128 stands for zero in the data rows.
Here are some points:
[138 140 122 114 108 119 126 117 132 118 111 119 115 160 114 107 104 118
 115 144 106  91 118 132]
[ 65 176 120 154  64  97 168 155  72 187 129 107  85 125 129 148  95  83
 129 158 156 186 120  88]
[100 179 154 126 123  91 164 174 123 135 127 122 110 114 121 156 141 102
 117 130 140 158 125  93]
[125 140 136 123 122 118 134 128 143 128 142 141 131 107 150 128 140 127
 112 140 122 139 139 124]
[179 147 179 122 211 136 131 139 254  70 131 168 148 103 154 135 183 143
  95  53 178 119 112  88]
[ 91 150 127 140  73 107 133 146  75 172 116 107  85 143 122 121  92  72
 120 149 117 190 131 134]
[ 93 141 114 145  95 149 142 133 117 144 114 119 116 139 150 120 124 121
 140 142 138 126 127 138]
[149 120 158  96 200 138 109 143 185  88 161 164 143 116 141 114 157 143
 101  75 142 105 135 110]
[120 146 122 129  79 142 141 144 132 140 139 125 119 141 154 130 152 120
 117 165 126 153 153 165]
[123 129 113 134 122 127 141 124 118 146 153 125 108 140 113 123 101 143
 136 154 108 165 152 136]
[152 102  95 136 113 167 102  75  95 137 121 115 131 157 108 112 114 137
 170 158  80 100 129 185]
[151  55  98 135 144 161 114  88 114 132 110  98 162 156  89 123 109 185
 158 140  91  81 100 177]
[110  94  64 128  88 189  99  86  82 168 134 108 138 140 114  93 118 143
 146 175  70  81 128 175]
[149 104 122 109 169 151  97 121 177 101 125 131 159 107 128 113 154 154
 123  87 124 114 136 127]
[166  67  98 108 171 163 110  98 134 101 103 106 168 146 132 112 143 186
 155 117  96  62 128 166]
[114 145 137 137 122 119 123 137 125 142 110 123 119 136 131 129 123  89
 123 111 135 146 117 116]
[141  72  86 143 112 149 104  99  71 123 125  99 163 141 107 129  94 181
 170 167  92  98 130 199]
[163 174 197 119 188  86 134 169 202  89 112 161 123  84 152 143 165  80
  75  52 170 180 112  82]
[ 95 187 136 131  88 106 157 166 103 145 145 134 120 145 127 137 124  88
 106 135 133 188 149  92]
[127  92  59 158  99 149 117 104  72 154 128  75 112 160  86 122  79 161
 164 176  71 109 126 181]
[128 187 206 113 108  58 159 177 145 132 138 161  97 107 151 159 126  74
  71 111 151 195 151  79]
[134 159 175 119 132  78 133 152 136 110 114 149 129 106 141 155 122 104
  97 109 163 133 128  93]
[227  84 168  78 222 152  90 119 208  39 128 151 188  96 151 138 163 183
 120  62 150  83 109 133]
[136 157 193  89 154  90 182 195 173 108 131 158 110 105 170 141 163  88
  86  90 172 206 155  68]
[159 111 125 106 178 134 118 141 177  93 129 128 146 101 132 122 135 145
 112  79 138 129 137 128]
Then 16 other points, each followed by its number:
[ 96 165 143 144  92  95 177 137 113 160 141 131  79 112 136 138 116  98
 103 167 131 182 159  91] 0
[ 99  90  78 129 114 169  96  94  63 148 159 115 140 158  94  92  87 162
 157 154  76  88 134 174] 1
[113 145 132 122  99  98 149 152 144 121 149 156 106 120 131 132 120 108
 107 107 132 190 142 114] 2
[185 146 169 112 188 121 111 147 209  76 119 159 157  90 146 119 193 138
 104  73 152  96 114 109] 3
[197  84 117 125 228 158  80  89 192  85 141 123 165 100 139 126 168 202
 143 109 107  49 115 145] 4
[122 115 135  98  94 131 120 134 121 145 131 148 119 135 128 129 136 112
 124 119 120 166 131 117] 5
[ 79 150 108 156  93 130 160 119 118 155 138 121 102 152 136 119 114 125
 126 160 136 153 124 122] 6
[180 117 122 119 203 148  84 126 174  85 121 137 176 126 143 110 186 163
 133  82 124  58 100 149] 7
[131 113 136 147 141 137 123 103 139 152 132 118 131 135 139 122 149 156
 141 129 130 106 132 149] 8
[117  73  59 151 132 180  79  95  91 118 117  90 139 142 100 122 110 192
 183 149  96  51 112 218] 9
[162 109 107 132 163 136 122 128 147  99 127 104 120 133 106 135 119 156
 141 122 121 104 115 144] 10
[ 68 182 136 152  55 109 185 156 103 170 127 133  82 123 160 133 109  74
 102 160 157 211 144  99] 11
[ 58 162 109 143  56 140 159 127  69 189 136 119  97 126 130 126 109  79
 127 186 127 155 139 108] 12
[163 150 164 121 150 103 122 157 169 105 115 140 125 100 142 130 138  92
  96  80 139 177 126 114] 13
[114 167 165 151 115 112 181 173 129 137 146 151  88 122 146 165 132  97
 109 140 160 175 129  93] 14
[ 94 161 129 141  83  93 139 156  86 163 117 116  99 128 131 131 108  71
 112 135 129 196 127 122] 15
Which of these numbered points is nearest to each point below, ignoring the 2 directions in which the first points spread most? Its number follows each.
[204  93 176 108 217 126 153 130 204  76  98 147 164 108 124 139 148 159
 116  68 152 101  95 112] > 10
[128  96  86 135 145 187  98  89 127 129 121 116 162 130 132 118 141 154
 150 143 114  43 103 140] > 12
[102 173 148 130 104 122 172 149 129 148 125 152 107 104 149 126 143  73
  97 137 159 167 137  79] > 12
[123 123  88 151 105 153 130  97 110 147 139 121 124 144 127 101 105 149
 133 159  91 141 133 157] > 11
[223 112 171 100 226 156  83 118 218  52 120 160 164  94 143 129 165 147
 110  69 119  96 107 144] > 13
[ 72 107  72 149  79 135 127  88  59 186 118  82 102 164 104  97  98 137
 164 167  95 124 123 163] > 8
[161  85  84 125 160 194  77  80 135 117 124 120 177 128 130 106 151 162
 146 130  95  42 112 167] > 12
[137  85  67 144 132 174  84  78 104 122 114  97 160 155 116  99 132 180
 171 147  81  30 104 194] > 7
[144 154 167 109 166 120 124 166 187 116 135 132 123 105 159 136 179 124
 105  72 163 143 119  88] > 8
[ 82  98 103 139  61 140 163 105  61 182 110 100 106 165 105 114  85 131
 142 190  92 157 130 153] > 11
[155 135 137 115 182 149 107 127 190  81 116 138 152 122 146 128 155 125
 120  79 147  69 105 111] > 7
[ 70 106  57 148  37 133 132 100  42 177 137 110 111 163  96 115  68 123
 161 187  85 138 132 163] > 2
[129 174 213  90 142  70 157 167 210  99 116 170  91  58 154 134 151  57
  51  82 173 200 138  68] > 13
[131 134 163 116 119 107 140 158 129 111 148 138 130 115 137 133 136 129
 113 128 136 183 150 136] > 2
Now 16 new points, numbered from 0 again:
[ 86 132 108 140  77 113 125 124  54 162 106 108 133 147 118 142  78 124
 148 171 118  96 122 136] 0
[143  89  84 159 151 162  76  72 102 128 111 101 187 133 112 120 144 198
 180 159 106  33  99 178] 1
[ 63 136  97 142  46 105 151 126  77 167 140 137  95 141 103 129  79  97
 132 164 114 177 141 130] 2
[ 73 169 150 127 114  87 179 176 142 136 122 141 102  97 141 149 105  79
  99 113 192 201 139  57] 3
[124 171 190 104 135  64 159 183 169 111 133 158 110  92 145 163 158  69
  80  88 187 192 153  53] 4
[147  79 101 135 140 157  88 102 100 114 140 110 165 150 113 121 122 188
 168 137 102  92 125 185] 5
[188  87 156 111 199 155 104 111 191  94 115 131 166 113 126 126 165 184
 132  97 119  96 106 138] 6
[217 102 148 116 188 143  80 114 203  71 142 157 177 103 152 122 166 175
 118  88 142  71 102 148] 7
[180  85 123 126 157 149  68  86 116 105 112 113 180 138 124 136 106 181
 150 124  97  49 115 166] 8
[165  92 114 133 147 144 106  81 101 127 112  89 136 146 122 120 104 149
 165 148 107  97 141 172] 9
[168 165 198 105 183  91 130 166 191  92 118 154 120  88 155 137 162  80
  80  50 154 185 132 101] 10
[ 86 122  97 172  86 120 169 125  62 152  98 103 104 131  93 138  96 111
 161 166 132 124 110 122] 11
[193 102 133 121 201 168  98 105 218  85 140 140 163 121 140 101 182 176
 119  82 119  86 117 145] 12
[210  88 151 104 214 167  73 107 185  61 158 134 173  87 125 119 168 176
 129  89 126  60 121 160] 13
[110 172 203  85 121  86 174 186 156 122 124 184 100 103 148 150 150  60
  82  84 177 216 129  53] 14
[128 107 106 141 133 152 101  95 153 134 119 120 138 133 130 115 129 154
 132 126 121 101 140 147] 15
Which of these numbered points is nearest to each point below, ignoring the 2 directions in which the first points spread most? Its number follows each.
[178 152 166 132 191 100 129 146 198  74 114 166 157  79 142 135 177 132
 103  78 165 107 108  89] > 1
[159  65  93 126 150 160  90  97 109  98 137 103 171 141 124 123 124 200
 174 133  98  85 123 202] > 5
[212 102 138 116 186 141  83 115 207  70 124 144 174 109 148 113 162 177
 114  92 153  54  90 151] > 7
[134 147 129 137 135 113 127 135 131 120 122 133 130 118 128 120 155 127
 121 122 143 107 123 119] > 1
[ 41 138 106 151  34 116 142 129  31 185 140 105 102 152 111 133  86 115
 153 207 118 179 153 154] > 5
[122  73  55 154 121 179  98 103  71 150 115  88 153 152 104 119  86 159
 183 170  96  50 122 178] > 0
[150 121 129 127 155 153 108 100 136 114 116 124 136 148 113 130 129 121
 155 124 128 100 120 146] > 9
[ 73 151 127 168  76  99 189 140 107 161 122 120 100 123 130 142 100  82
 120 138 152 200 128  90] > 3
[ 76 187 169 118 115  91 177 191 151 142 134 148  94  97 146 137 127  66
  89  99 176 213 147  58] > 3
[137 177 175 125  89  76 163 172 152 130 154 169 100 115 159 128 127  84
  77 129 175 191 134  97] > 7
[120 136  96 134 120 129 136 130 123 110 115 119 138 139 141 131 113 114
 129 131 139  92 114 117] > 0
[187 144 180 106 219 107 120 163 206  76 110 143 141 102 156 129 175  94
  89  37 160 140 115  99] > 10
[ 82 115  91 147  46 115 151 114  28 167 136  97 110 148 101 128  67 130
 157 198  98 164 146 185] > 5
[ 66 134  84 145  66 140 144 106  54 161 141 112  99 172 107 148  83 133
 163 163 131 119 129 128] > 3
